Read these off the array that follows. Indices start at 1.
1) What is the entry at row 1, column 2?
2) What is the bottom-right entry?
3) What is the entry directly below the smallest entry?
4) What is the entry in the bottom-left corner?
5) What is the entry at row 1, column 3?
6) What is the entry at row 1, column 1?
7) What is the entry at row 2, column 1?
8) What is the top-right entry?
-38	10	-42	-32	-30	0	24	-46	-17	-28	12	13	6	11	0	-9
-51	7	-30	-29	-20	5	21	-20	-21	-21	-9	9	20	9	-4	-5
-10	10	-30	-32	-31	-13	20	-41	-12	-14	-12	15	0	0	2	-12
-26	11	-45	-35	-35	-17	21	-40	-9	-21	-4	13	2	0	1	-10
-9	13	-46	-32	-31	-18	22	-44	-12	-17	-9	15	-3	-3	4	-11
-43	10	-32	-29	-26	0	22	-36	-21	-19	11	9	16	11	-3	-4
1) 10
2) -4
3) -10
4) -43
5) -42
6) -38
7) -51
8) -9

[ 25 -40  20   6  35 -25 -33  48 -37  43 -45  34  30  30]
The entry just right of -45 -> 34
Read off the entry just right of the largest entry.
-37
The entry just left of 6: 20

Questions about the row below.
1) Give the entry just right of 27.
2) Give the entry just left of 27.
array([49, 27,  3, 64, 90, 20, 68, 63, 37, 30, 36, 41])
1) 3
2) 49

Questions about the row below.
1) Report the entry just right of -16.
2) Report the entry just left of -2.
array([ 42,   2,  12,  -2,  37,  -3, -25, -16,   5])
1) 5
2) 12

data =
[[ -2   4   6   6  -7  -4   6  -4   7  -3   9]
 [-27  23  22  25 -21 -25  24 -20  26 -22  22]
 [ 12 -11  -5  -6   6  10  -5   7  -9   7  -1]
 [-12  12   9  12 -11 -12  13 -11  15 -12  13]
 [-32  35  39  33 -24 -31  25 -23  30 -28  30]
 [  2  -3  -7  -1  -4   1   6  -2   5   1   4]
 [-29  34  30  27 -23 -28  27 -21  30 -25  26]
 [-20  29  31  22 -17 -20  19 -14  21 -18  23]
 [-25  18  16  22 -19 -22  24 -19  24 -21  19]
 [-42  37  23  32 -30 -38  41 -32  43 -34  29]
 [ -4  14  12   7  -8  -7   9  -5  10  -4  13]
 [ -1   7  17   9  -2  -2   0  -1   0  -5  10]
 [ -9  14   7   7 -10  -9  15  -8  14  -8  12]
 [  9  -5  -8  -6   2   7   1   4  -2   6   1]]
Counting starts at 1.
The entry in the bottom-left corner: 9
The entry at row 1, column 3: 6
Read off the entry at row 1, column 1.
-2
Read off the entry in the top-right corner.
9
The entry at row 3, column 1: 12
Read off the entry directly below the smallest entry.
-4
Read off the bottom entry of the column that holds the largest entry.
-2
The entry directly above 33 is 12
The entry in the bottom-right corner is 1
Read off the entry directly above the smallest entry.
-25
Read off the entry in row 3 and column 3.
-5
Read off the entry in row 1 and column 2.
4
The entry just left of -17 -> 22
The entry directly below 32 is 7
The entry directly below 35 is -3
The entry just right of the smallest entry is 37
The entry at row 3, column 2 is -11
The entry in row 2 and column 1: -27

[-22, 40, 20, 42, 7, 26, -34]
Give the entry at the centre.
42
The entry just right of the largest entry -> 7
